In the rows, zero is written as 128.
Each row of M is roughly a mix of the hidden directions of one of several groups.
M (112 x 11):
[[127 147 140 142  83 186 163 165  98 140 157]
 [117 131 104 102 138 118  82 116 105 167  59]
 [166 103 130 149 148  99  60 122 141 165 102]
 [121 139 137 110 138 122 167 177  57  98 125]
 [121 154 134 174  88 123 117 111 179 163  86]
 [116 152 175 194 156 140 118 129 135  82 137]
 [119 138 111  77 108 112 185 127 134 120 187]
 [135 142 166 102 141  83 148 116 175  74 148]
 [135 122 128 176 121 147  89  89 181 171 131]
 [ 98 163 167 188 129 150 139 124 168  95 139]
 [143 141 148 164 170  99  91  96 168 129  84]
 [ 94 153  82  83  94 124 178 118 126 119 158]
 [155 139 125 190 154 152 136  95 159 179 128]
 [162  84 151 141 136 121  92 154  95 130  66]
 [180 136 177 156 153 169 136 128 114  82 130]
 [123 105 129 180 106  95  75 130 147 162  89]
 [126 167 156 173 155 172 122  95 153 105 165]
 [121 100 164 123 100 152 144 197 101 106 156]
 [146 114 150  99 162  60 129 116 174 100 124]
 [ 80 167 129 155  81 153 165 154 144 122  97]
 [164 105 184 173 159 135  82 140 134 137 112]
 [122 126 169 184 114 100 145 153 182 101 143]
 [134 115 146  84 142  65 154 144 157  81 131]
 [137 132 143  76 131  88 143 106 181  80 140]
 [119 151  97  80 113 179 156 115  77 136 111]
 [169 107 156  99 147  54 118 115 134 107 146]
 [127  88 100 101 123 110 129 173  66 150 100]
 [138 101 110 144 117 140 122 166  65 178  95]
 [163 111 198 168 121 156 116 159 143 145 135]
 [146  89 100 121 127 127 114 157  60 170 107]
 [154 102  96 113 115 147  86 113 120 181  76]
 [142 113 141 163 115 188 122 168  73 148 136]
 [164  92 120 147 127  95  70 128 141 179 109]
 [ 87 145 108  92 137  78 153 115 167  86 144]
 [137 139 161 211 136 137  87 123 143 136 109]
 [ 90 147 169 151 133  77 154 152 141  79 141]
 [117 160 160 109 130 111 163 124 161  55 143]
 [ 84 150  89 134 113 205 139 138 115 134 118]
 [134 136 110 120 130 181 127 133  44 145 130]
 [123 135 149 150 120 103 146 113 212  95 143]
 [145 105 110  90 176 156 105 116  70 114 156]
 [132 119  98 166 107 173  98 115 123 194 111]
 [107 126 120  77 156 113 157 120 122  69 174]
 [127 121  89  60  97 111 165 136 113 163 146]
 [ 94 117 132  93 158  79 146 134 139  83 176]
 [165 132 118 167 134 178  99 110  92 178 135]
 [ 84 165  89 119 140 121 111  86 132 131 187]
 [ 66 177 142 156 121 109 150 129 146  90 156]
 [109 122  98  90 161  98  76  84 142 143  99]
 [115 131 161 164 133  90 121 129 203 101 115]
 [132  97  89 139 105 131  91 117 129 202 108]
 [105 147 138 152 124  64 140 158  67 129 144]
 [133  72 107  85 133  84 114 168 108 159 127]
 [146 119 122 120 179  73  94  88 151 121  94]
 [ 67 124  83 112 108 127 143 169  91 153 111]
 [142 115  89  87 151 150  90 104  72 156 118]
 [119 145 139 184 107 190 123 121 144 172 148]
 [120 148 166 189 164 117  82 120 137 102 103]
 [153 133 154 182 149 159  76 103 133 166 113]
 [162 122 102  91 142 125 126 137  45 141 139]
 [156  97 189 179 134 148 107 158 147 144 116]
 [118 134 158 179 175 150  83 121 110  89 106]
 [106 111 119  93  76 155 133 170  72 114 136]
 [132 128 146 145 179 142 115 126  82 100 192]
 [142 120 111 106  98  80 139 112 201 152 137]
 [106 110 113 100 157  63 122 105 177 102 117]
 [158 115 169 176 164 134  74 126 128 139  94]
 [165 139 151 157 111 185 125 154  75 153 130]
 [104 138  80  73  96 131 139 130  72 111 135]
 [155 103 111 110 138 129 128 162  47 153 115]
 [132 111 175 150 117 128 174 173 177 120 157]
 [106  78 117  93 134  65 112 149 162 130 108]
 [101 148  75  65 120 101 145 104 109 107 143]
 [127  90 101 130 127 124 115 164  61 173 107]
 [101 135 108 131  80 188 148 148  94 147 163]
 [154  75 148 138 125 130  99 166  87 128  76]
 [155  69 165 124 121 129 157 187 120 125 152]
 [111 163 174 153 139 120 144 112 177  76 152]
 [172 146 178 148 153 168 144 128 123  74 134]
 [162 111 177 172 160 135  74 125 136 142 105]
 [ 97 119 102  67 139  91 125 105 178 118 151]
 [114 173  64 111 116 139 166 115  84 126 114]
 [157  75 172 152 127 149 126 187 105 132 129]
 [113 154 132 172  89 116 118 109 181 162  86]
 [158  88 138 103 121 136 151 182  96 130  75]
 [130 145 130 139 103 193 114 146  64 144 149]
 [118 171 149 160  92 142 172 114 183 105 125]
 [120 123 129 112 182 137  79 123  90 108  73]
 [174  82 138  88 143  66 117 138 110 130 121]
 [131 180 150 165 132 190 150 117  97 107 138]
 [104 102 105 126  91 130 119 126 188 173  86]
 [120 149 172 118 130  93 160 135 162  61 135]
 [137 117  91  79 151 140  92 109  69 150 110]
 [147 118  92  96 140 153  86 103  81 167  98]
 [161 106 177 187 146 149  99 146 135 149 100]
 [103 148 100  55 131 144 158 125  90 113 103]
 [118 117 121 135 174 117  54  97 123 139  90]
 [ 99 130 131 112 132  89 114 138 175 139  55]
 [116 181  90  86 143  91 127  79 127 106 118]
 [148 148  98 116 100 108 100  97 131 201 104]
 [147 115 102  76 102 135 179 128 119 126 185]
 [146 164 137 177 144 197 124 117 100 142 147]
 [137 101 100  84 163 133 100 129  60 144 143]
 [116 107  85  47 136 116 128 123 117 157 110]
 [144 164 152 141 133 146 124  77 189 100 156]
 [162 112 169 174 163 135  75 128 123 140  94]
 [202 116 169 119 150 128 114  95 159 107 133]
 [ 88 129 108  52 134  98 153 133 146 115  99]
 [107 138 151 145 101 149 180 154 175 126 178]
 [178  78 128 141 130 162 103 136 118 174  91]
 [131 125 114  75 154  67 126 130 111  80 102]
 [159  89 150 170 151 113 112 153 130 131  62]]

Here is one row from each group, named. Which group is each of the other rows in?
[109 131 132  92 147 113 173 131 134  74 186] : K
[ 99 133 121 160 125 171 146 176  69 142 106] : Q
[123 163  70 102 139  95 132  83 115 120  84] : D

[129 128  85  69 139 147 109 104  79 157 105] : K
[ 83 155 145 152 117 126 137 109 201  95 138] : Q
[120 114 101 172 109 160  98 126 120 199 110] : Q
[135 107  99  81 164 135 104 123  59 133 149] : K
[165 100 178 169 159 128  81 138 133 136  97] : D
[128 151 114 167 103 196 128 131  88 166 129] : D
[101 171 125 116 135 123 142  95 175 123 193] : D
[133 113 127 129 117  54  98 137 170 167 104] : K
[135 132 116 103 110  97 145  90 208 122 148] : K
[122 147  97 143 124 171  78  88  85 162 120] : D
[135 139 154 140 110 152 193 166 118  84 160] : K
